[-18 -26 -53 -99  74] out -53

[[-29   1 -17  53  27 -19 -25]
 [ 24  86  19  18 -50 -19 -49]] out -17

[-14 -58  26 -82] out 26

[[ 33 -62  24  31  33  38  21]
 [ 12 -62  15  55  43  80  22]] out 24

[-29 -30 -49 -30  84] out -49

[[ 25  17 -14  -1 -19   8 -33]
 [  1 -86  31 -53 -25 -32  68]] out -14

[-60 -34 -84 -19 -43 -53  31] out -84
---
Q:
[[68.367, 88.353, -141.275, 189.009, 8.357, -38.523],
 [102.373, -8.705, 145.737, -20.329, -173.057, 57.883],
 [71.900, -62.507, 31.484, -69.647, -95.218, -47.950]]
A: -69.647

Q:
[[7.7, -4.0, -7.7, -7.5, -3.3],
 [-16.5, -9.7, -11.3, -11.2, -0.4],
 [-4.4, -21.9, -3.3, -3.7, 11.9]]
A: -3.3

Q:
[[-0.07, 0.07, -0.04, -0.19, 0.10],
 [-0.05, 0.07, -0.08, -0.12, 0.12],
 [-0.12, -0.02, 0.05, -0.01, 0.00]]
A: 0.05

Q:
[[-7.10, -8.48, -7.40, -4.72, -7.65],
 [0.69, -12.06, -0.91, 22.55, -8.92],
 [-3.09, -10.05, -4.45, 9.41, -8.58]]
A: -4.45

Q:
[[-0.231, -5.607, 15.447, -3.966, 9.603],
 [2.325, 13.360, 1.975, 15.127, 5.610],
 [22.140, -4.918, 4.582, -13.455, 8.815]]
A: 4.582

Q:
[[0.01, -0.03, 0.10, -0.16, -0.03],
 [-0.07, 0.02, -0.11, 0.00, 0.04],
 [0.07, -0.12, 0.22, -0.18, -0.03]]
A: 0.22

Q:
[[-75.1, -90.8, 125.0, -152.7, -160.4],
 [-49.4, 20.4, -104.0, 66.5, 91.4],
 [-3.0, -14.3, -189.4, 27.8, 88.6]]
A: -189.4
---
[[-72  58  63   3 -67  68]
 [-19  34  54 -62  57 -48]] Answer: 58

[-44 -31  90  10  -3] Answer: -3

[[  3   3   8 -28 -28  -2   7]
 [-74  -8  58  43  -4  23  50]] Answer: 43

[ 60 -83  29  15] Answer: 15

[[-13 -23   8 -12   1]
 [-28 -57  41 -22  34]
 [ 94 -29 -45  16  10]] Answer: 34

[[-23 -12 -43 -14  59  -8  83]
 [-24  -1 -39  -9  42 -14  79]
 [-25   0 -36  -7  39 -15  78]] Answer: 78

[ 45  75 -75 -67 -36] Answer: -36
---
Input: [ -5  61 -81  18  92 -27]
Output: 18

Input:
[[ -9 -29  30 -85 -10]
 [-27 -23  44  37  84]
 [-28  53  -4  -3  57]]
Output: -4

Input:
[[ 54  10 -91  77]
 [-17 -28 -43  44]
 [ 51  18  -2  31]]
Output: 18

Input: [ 24 -82  86  36  88 -38]
Output: 36

Input: [-11 -21   0 -91  20]
Output: 0

Input: [-12 -42  80  17 -71 -87 -58]
Output: -71

Input:
[[ 58 -27 -85 -49   5]
 [-57   8  40  19  10]]
Output: 40
---
Input:
[[-64 -62  24 -23 -30 -46]
 [ 57 -17 -76 -58 -62 -98]
 [-39 -61 -39 -30   7 -18]]
Output: -58

Input:
[[-48 -40  -1 -29  47  -7  28]
 [ -2   9  39  17 -27 -23  -2]
 [ -1 -19 -71 -16 -80  91  50]]
Output: -27

Input:
[[ 57  12  -3   3   5  -5  41]
 [ 85  49  -4   3   5  -5  46]
 [ 46 -46  -2  -2   3  -1 -67]]
Output: 5

Input:
[[-43 -26  53  35  28]
 [ -5 -40 -98 -26 -35]
 [-47 -36 -43  -4  -1]]
Output: -98

Input:
[[ 77  63  33 -18]
 [ 66 -30  11 -21]
 [ 82  85 -26  31]]
Output: -30

Input:
[[ -5  -2   0   2  -1   0   0]
 [ 93  10 -31  64  15   8   0]
 [-95 -19  31 -61 -22  -7  29]]
Output: 15
---
[ 66 -38  24  88 -13] ==> 88, 66

[-1 93 64 40  4] ==> 93, 64

[[-47 -11 -13 -28 -60 -92]
 [ 83 -53 -16  38 -18  12]
 [-47 -13 -14 -29 -58 -94]] ==> 83, 38

[[ -8 -21  -6   0   1  17]
 [ -4  35  22  34  11  -7]
 [-30   4  73 -17 -21  12]] ==> 73, 35

[[-40 -22 -11   9  -6  45]
 [-22  69 -53  76  78 -15]
 [-24 -30   4 -10 -21  36]] ==> 78, 76

[[-49  33 -45 -77   4   9   2]
 [-30  30  -1 -35  14  21  19]] ==> 33, 30

[97 69 81 18 21] ==> 97, 81
